-593 -263  324  383 = Q_735
 586 -714 -455  385 = Q_661
 24 668 270 -67 = Q_757
 180  828  630 -435 = Q_377
 257  686 -719  180 = Q_126
 324 -592 -263  383 = Q_620
 686   99   28 -535 = Q_962
-168  194  368  551 = Q_426
 281  461   37 -373 = Q_381
 324 -263  383 -594 = Q_793
 335  630  629 -353 = Q_56
 382 -593  324 -263 = Q_512
both Q_56 Q_377:  -> 630
order:  383  324 -263 -593 -> Q_735
order:  383 -263 -592  324 -> Q_620
both Q_126 Q_962:  -> 686
order:  586  385 -455 -714 -> Q_661
order: -67  24 270 668 -> Q_757
order: -67 270 668  24 -> Q_757

  29   49   24  -18 -240  141  -54   12 = Q_202
-118  -15 -277 -117  -49  585 -116  -53 = Q_128
-115  -53  254 -123  -97 -353 -119 -119 = Q_815
 -64   29  127  -86  -88 -134 -131  -78 = Q_910
-241   40  -53  110   54 -123   99   62 = Q_743
 110   66 -240   19   62  825   -1  117 = Q_557
  92   89 -132   79   38  209   33   75 = Q_24
-139  -60  497 -109 -135 -998 -116 -176 = Q_718
151 -21  -4  87 118 296 136 136 = Q_695
both Q_557 Q_202:  -> -240
order:   62 -241  110 -123  -53   99   54   40 -> Q_743

-456  530  579  555 -771  578 -751  377 -804  577  Q_791
 557 -771  316  555 -771  990 -751  377 -455  577  Q_358
 992  988  994  990 -770  975 -455  773 -195  991  Q_216
q: -456  530  579  555 -771  578 -751  377 -804  577 -> Q_791
order: -455  577  557 -771  316  555 -771  990 -751  377 -> Q_358
q:  557 -771  316  555 -771  990 -751  377 -455  577 -> Q_358

 76  10  11  13  14 111  11  74 240 356  20  82 322   0 129  14 407 337  27  12 302 350  22 788  11  -8 142 -97  24 423  41 531  11 322  90  24  38  55  33   7  13  39 398 653  47 146  41 -88 292  29 = Q_559
 233  441   -6  284    8   -4  153   81   53  368   11   24  147   34   18   53   76   -6   17  271  131    9   61   17  170   13  278    3   19   30   27   77  -34  178   46  298  120   14   24  560   46  266   88  308    9 -101   63  511  490  837 = Q_303
   3    9  233  284  120   17  266   77   81    8   88   19   46  560  441   53   14   46   18   76 -101  178   34   61  147   27  368  298   11   63   24   13   30   17  511   10  131  490  271   24  308   -6  170  153   -4  278   53  -34  837   -6 = Q_44
337 350  -8 323  11  11 129  90  41 322  12  20 111  11  10  24  82  14  38 292 142  13  47  29 240  13   0  76  24  27  39 -88 356  14 302  74 146  11  22 531  41 398  55 653   7 -97  33 423 407 788 = Q_524
order: 302  47  13 350  74  20  82 407  27  24  11 129 398 653   7  90 240 -88 292  24  13 322 356 423  22  12 788  39  38  76 323   0  29 -97 111  11 531  10 146 337  -8  11  33  55  11  14  41 142  41  14 -> Q_524
at:  55 653 -> Q_524, 42
q:    3    9  233  284  120   17  266   77   81    8   88   19   46  560  441   53   14   46   18   76 -101  178   34   61  147   27  368  298   11   63   24   13   30   17  511   10  131  490  271   24  308   -6  170  153   -4  278   53  -34  837   -6 -> Q_44
order:  147  266  284  441   46   14  308  153  490  170   53   17  837 -101    3    8   77  511   24   61  -34  298   11   -6   76   63   88   18   24   -6    9  271   13   27  131  120   19   -4   46  233  368   34  278  560   30   81   53  178    9   17 -> Q_303
order: 788 337 350  -8 323  11  11 129  90  41 322  12  20 111  11  10  24  82  14  38 292 142  13  47  29 240  13   0  76  24  27  39 -88 356  14 302  74 146  11  22 531  41 398  55 653   7 -97  33 423 407 -> Q_524
at:  33   7  13  39 398 653  47 -> Q_559, 38
at: 368 298  11  63  24  13  30  17 511  10 131 -> Q_44, 26

-267 -260  302 -388 -784   -9 -256  563  594  750 -268  333 -378  140 -487  207  638    5 -647  381   30 -221  303    5 -148 -103  398 -178  -90 -536   66 -246 -720 -272  207 -585 -143   76 -369  443 -222  265  538 -195   57 -145  355  139  151 -155  183   67   -5  245   88 -118 -184  257  144  223   31   -9  Q_939
-267 -260  302 -388 -784   -9 -256  563  594  750 -268  333 -378  140 -487  207  638    5 -647  381   30 -221  303    5 -148 -103  398 -178  -90 -536   66 -246 -720 -272  207 -585 -358  220  391  273 -222  327  647  613  -48  340  207    0  360 -252   82  -56  -40  486 -100 -522 -267  -31 -652  538 -376 -281  Q_171
-267 -260  302 -388 -784   -9 -256  563  594  750 -268  333 -378  140 -487  207  638    5 -647  381   30 -221  303    5 -148 -103  398 -178  -90 -536   66 -246 -720 -272  207 -585 -143   76 -369 -322  456  204  538  310   57 -353  429  -34   81 -739  351   67 -177  486 -757 -361  561 -318  233  286  541  195  Q_106
q: -267 -260  302 -388 -784   -9 -256  563  594  750 -268  333 -378  140 -487  207  638    5 -647  381   30 -221  303    5 -148 -103  398 -178  -90 -536   66 -246 -720 -272  207 -585 -358  220  391  273 -222  327  647  613  -48  340  207    0  360 -252   82  -56  -40  486 -100 -522 -267  -31 -652  538 -376 -281 -> Q_171

-469   26 -500 -453 -686 -500 : Q_537
 -54 -686   26 -500 -453  207 : Q_412
-500 -686   26 -500 -453 -470 : Q_177
-269 -773 -433 -501 -399   52 : Q_345
q: -469   26 -500 -453 -686 -500 -> Q_537
order: -470 -453 -500   26 -686 -500 -> Q_177
order:   52 -269 -773 -433 -501 -399 -> Q_345
at: -469   26 -500 -453 -> Q_537, 0

 199  156 -156  109 -432  -69  137  -86 -326 -163 -248    0 -162 -135  202 -141 -152  -93  -52  -20 -115  -43 -317 -227   11  238  260  165  301  -22  376 -122   34 -201   44  250 -> Q_312
-245 -191  245  -27 -230  102  -93   33 -131  136 -206 -327  502   43   70  167  626   41   26  316  293 -201  -57  491 -130 -169 -119  -61  298  343  271  -92   84 -141 -116  -81 -> Q_552
 -93  109  376 -141  260  -43  -86  -20  199 -317 -152  137 -156 -227  301   11    0 -115 -248 -162 -326   34  250  -69  -52  156  201 -163 -201  165   44 -122  -22 -135 -432  238 -> Q_599
  23 -115  105  -79 -247  110 -120   52   -7   15  101   70  124 -267  414   56 -122  -89 -257 -150 -120 -316 -122 -213 -107   30 -127 -229  189   41 -243   68   73 -109   43  141 -> Q_522
order: -162  -52 -317 -201 -163  260  109 -432   44 -122  137  165 -152  376  -86 -135 -326  301    0  -43 -115 -227  156  199  -93  -20  -22  250   11   34  -69 -156  238  202 -141 -248 -> Q_312
at: -248    0 -162 -135 -> Q_312, 10
order: -327  502   43   70  167  626   41   26  316  293 -201  -57  491 -130 -169 -119  -61  298  343  271  -92   84 -141 -116  -81 -245 -191  245  -27 -230  102  -93   33 -131  136 -206 -> Q_552

-491 -423   -2  507 -484 -207  320 -132  -74   54   44  381 -174 -149  272  287  -93 -534 = Q_78
-491 -423   -2 -318 -484 -207  320 -132  -74   54   44  381  304  327  -39 -121 -241  147 = Q_158
-491 -423   -2  507 -484 -207 -318 -132  -74   54   44  381 -174 -149  225  287  -93 -534 = Q_759
-348  -65  622  256  309   77 -101  302  620  273  618 -127  184   98 -317 -393  -72 -187 = Q_183
  95 -273 -631  772 -317   84  549  225  165 -240  373  122   40  381  118  223  469 -484 = Q_451
-631  225 -240 -484   40  122  166  118  223  381 -273  772  469   84  373   95  112  549 = Q_443
 303 -333 -317  785 -140   51  613   60  292   67  -80 -350    6  295   22  205  419  -24 = Q_779
 469 -631 -484 -273  550  373  118  223 -240   95   40  225  122   84  112  165  772  381 = Q_670
order:  287  -93 -534 -491 -423   -2  507 -484 -207 -318 -132  -74   54   44  381 -174 -149  225 -> Q_759
order: -484  469  223  118  381   40  122  373 -240  165  225  549   84 -317  772 -631 -273   95 -> Q_451
order:  381  118  223  469 -484   95 -273 -631  772 -317   84  549  225  165 -240  373  122   40 -> Q_451
both Q_779 Q_451:  -> -317
q: -491 -423   -2  507 -484 -207  320 -132  -74   54   44  381 -174 -149  272  287  -93 -534 -> Q_78

  59 -908  260 -117  Q_546
-117 -909  259  261  Q_719
 260 -270 -266  301  Q_299
 301 -270    5 -267  Q_752
   6 -305 -136    4  Q_550
both Q_546 Q_719:  -> -117
order: -909  261  259 -117 -> Q_719
order:  301 -270 -267    5 -> Q_752
order: -270  301    5 -267 -> Q_752
order:  301 -266 -270  260 -> Q_299
both Q_546 Q_299:  -> 260

  18  616  716  424 -796  -67 -331 -416  Q_715
 716  427 -796  -67 -331  424 -796  946  Q_699
 -68 -796  427  716 -331  946 -796  424  Q_709
at:  -67 -331  424 -796 -> Q_699, 3
at: -331  424 -796  946 -> Q_699, 4
order: -416   18  616  716  424 -796  -67 -331 -> Q_715
q:  -68 -796  427  716 -331  946 -796  424 -> Q_709
at:  716  424 -796 -> Q_715, 2
order: -331  424 -796  946  716  427 -796  -67 -> Q_699

 131  243  139  -10  148  372  219 -168  281 -126  Q_763
-358  321  260 -292 -279  352  100 -139  478  -87  Q_209
312  51  -7 189 517 120 144  17  39  -5  Q_741
 266 -241 -190  360  270 -129 -317  315 -395  427  Q_224
 143 -290 -202  331  153 -221 -417  399 -429  511  Q_461
  42   40   34   45 -167 -172  243  155  218  516  Q_591
 -87  775  505 -439   16  986  698 -706 -309  399  Q_433
-429  399 -417 -221 -202  512  153  331 -290  143  Q_3
 326 -513 -360  530   99 -697 -331  672 -588  517  Q_70
 -87  775  505 -439   16  986  698 -706  986 -653  Q_434
both Q_70 Q_741:  -> 517
order:  399  153 -221  331  143 -290  511 -429 -202 -417 -> Q_461

